In the rows, 128 means zero.
T: 3 groups of rows, each row roughly a mix of its group's hidden directions:
T (74 x 17):
[[137 141 135 141 196  93 116 103 168 174 146  86 133 150 127 132  67]
 [144 118 115 199 160 117 109 110  98 163 169  96 111 125 103 123  63]
 [158 141 135 135 175 102 114 105 196 162 156  73 114 108 148 126  83]
 [163  89 101 142  64 137 130 160  86  97 170 135 110  75 109 144 138]
 [146  92 100 127  87 171 117 135  97  99 166 152 137  78  70  97 149]
 [163 139  96 159 163  70 129 127 164 109 146  80  93 105 172 156 102]
 [150 105 110 132  64 138 133 156 107  82 148 138  85  67 141 139 172]
 [ 92 152 163 154 147 154 139  74 155 195 145 123 127 141  70 107 128]
 [122 173 155  77 136 124 160 118 185 126  87 142 175 163 173 136 136]
 [ 62 130 110 122 175 148  95 124  77 159 101 125 117 181 139 119 165]
 [106 132 157 114 135 182 106  98 165 200 122 104 160 132  86  88 133]
 [118 150 150  89 160 112 128 103 222 161 134  93 103 113 136 131 154]
 [161 172 114 103 132  99 171 120 191  83 128 131 147 115 189 150 132]
 [ 65 146 142 151 112 159 149 112  75 148  97 166 135 178 101 127 168]
 [ 71 135 157 129 107 175 139 112  88 163 105 167 146 169  85 113 163]
 [166 106 108  96  97 137 121 171  89  57 114 168 161 115 161 117 118]
 [132 153 157 122 150 170 118 111 110 148 107 156 188 165 161  81  73]
 [186 107 137  82 140 122 100 138 190 129 158  99 139  81 139 109  86]
 [165 103  90 139  95 110 141 154  89  52 160 160 112  87 122 139 129]
 [121 124 124 139 100 163 132 145  45  99 101 183 170 160 134 109 116]
 [161  90  81 144  94  94 129 170  94  68 145 124 102  92 123 161 137]
 [138  76  87 107 101 119  98 183  79  78 124 128 100 102 136 143 161]
 [133 100  80 140 109 116 126 161  53  68 148 155  97 112 136 147 151]
 [112 151 146 105  93 135 154 125 178 187 131  86 117 125 159 179 176]
 [ 94 124  76 132 202 113 102 122  69  93 133 151 116 163 126 112 136]
 [158 107  79 149 149  84 108 154 113 137 157  67 109 122 163 175  97]
 [ 85 102 149  86  93 167 114 144 106 122  96 165 122 130  86 105 193]
 [173  95  92 147  91 109 136 157  91  73 174 141 108  81 118 148 117]
 [ 98 112 131  80 175 118  97 149 112 140  74 130 173 196 126 122 114]
 [171 105  90 158 155  91 103 156  83  97 137 111 130 130 161 137  61]
 [ 89 133 161  62 109 146 129 146 147 161  75 130 154 169 145 144 173]
 [ 67 147 146 138 112 165 147 114  79 144  93 172 142 178 107 121 168]
 [109 109 100 142  81 129 145 158  57  78 110 167 120 136 112 150 173]
 [ 89 158 147 118 199 126 113  95 158 176  98 110 143 181 136 109 116]
 [ 79 103 144  88 112 163 111 134 111 124 102 164 124 135  69  98 191]
 [114 102  78 136 117 128 117 158  44  79 138 155  98 126 136 140 164]
 [128 122 132 140 179 130  98 102 153 202 158  76 137 138  99 118  82]
 [128 185 163 102 111 140 180  96 198 119 112 155 153 126 157 125 151]
 [ 99 138 154 129 160 139 104 110 150 222 117  75 130 162 133 133 114]
 [ 85 153 166 115 155 151 115 104 161 203  90 100 143 171 137 117 137]
 [165 133 168 135 112 123 136 115 197 185 147  82 143 106 116 138  80]
 [132 149 149 157  66 157 163 104 155 149 167 124  87  73 123 137 168]
 [131 145 154 156 172 131 115  89 166 200 152  86 129 134 117 113  76]
 [117  85 123 178 126 143  89 134  66 169 154 108  94 121  77 117 107]
 [142 132 132 148 165  97 119 104 191 174 163  66  95 104 118 140 103]
 [153 111 107 200 127 120 117 121  99 151 184  92  86  93 114 138  91]
 [139  85  96 167 108 121  99 153  82 152 168  82  77  97 120 157 127]
 [187 107  85 151 122  95 120 162 100  69 143 120 127 100 164 142  85]
 [139  87  91  84 126 109  99 185  88  63  98 142 132 131 150 134 144]
 [145  96 107 152 154 128  93 122 116 183 188  78 121 112  89 130  84]
 [175 136  91 176 132  95 141 123 140 120 182  88 100  88 160 159  96]
 [172 120 126 129 159  99 109 121 191 150 167  71 110  89 133 131  84]
 [140  72  86 121 133 105  80 186  63 108 121 106 115 134 142 147 116]
 [159  88  86 115 125 101 100 183  78  65 116 131 125 121 162 139 114]
 [105 121 111 126  87 142 145 154  60  78  96 182 138 148 128 136 172]
 [176 136  90 181 149 101 139 110 128  75 177 130 111  85 131 118  86]
 [117 178 176 161 134 150 163  69 173 180 142 133 140 135 111 110 107]
 [171 109  90 136 137 115 132 124 120  58 176 160 137  85  84 103 102]
 [ 77 147 153 128 114 174 141 114  81 145  91 178 158 179 116 107 153]
 [102 135  99 119 113  91 154 143 135  79 109 133  83 123 140 170 208]
 [171 109 112 133  65 119 153 156 109  58 148 161 118  79 126 142 136]
 [133 146 142 131 197 108 117  92 182 171 139  97 148 148 113 112  73]
 [134 133 101 166 128 115 139 105 155 165 192  75  83  88 112 161 145]
 [144  94 133 176 114 145 109 125  88 174 168 110 135 119  65 119  74]
 [147 125  85 116 115  86 141 162 125  48 115 135 105 109 174 158 161]
 [118 157 161 149 175 139 120  83 166 201 139  97 136 147 125 107  85]
 [102 127 132  79  79 148 144 138 157 124 122 134 107 103 122 146 221]
 [100 127 119 131  91 154 144 146  54  91  93 185 149 159 127 127 161]
 [137 154 178 121 140 130 135  99 208 185 116  96 155 134 122 119  94]
 [135 166 141 125 156  68 164 128 158  79  92 149 124 157 184 151 110]
 [113 100  80 132 112 142 116 153  48  76 139 162 107 118 122 126 170]
 [125 166 166 127 144  82 154 126 173 144  86 111 122 165 191 164 108]
 [ 98 133 143 159 112 156 136  91 145 189 169 107  90 104  71 127 163]
 [161  93  87 162 121 101 103 164  86 131 158  80  95 107 156 166 100]]
which group is each row in? (one row of each group first):
[ 81 162 128 107 196 129 123  99 136 112  82 159 147 180 136  92 145] -> <36>
[162 109  81 151 106 103 133 167  72  54 124 144 128 117 159 147 116] -> <77>
[139 142 140 119  54 150 164 131 153 105 141 144  99  74 151 141 187] -> <118>

[195 118 120 126 153 112 102 135 157 121 156  97 144  96 162 114  52] -> <77>
[ 92 147 141 122 198 136 103  94 154 191 114 100 144 172 119 105 112] -> <36>
[161 136 128 140  63 142 158 133 134  74 149 155  98  64 153 128 158] -> <118>
[181 111 127  60 130 117 108 151 188  95 140 117 137  81 160 117 116] -> <77>
[141 101 143 155 108 171 109 130  68 160 145 144 167 136  84  98  71] -> <77>
[126 116 136 114  44 173 142 151 105 101 110 160 129  97 124 124 187] -> <36>
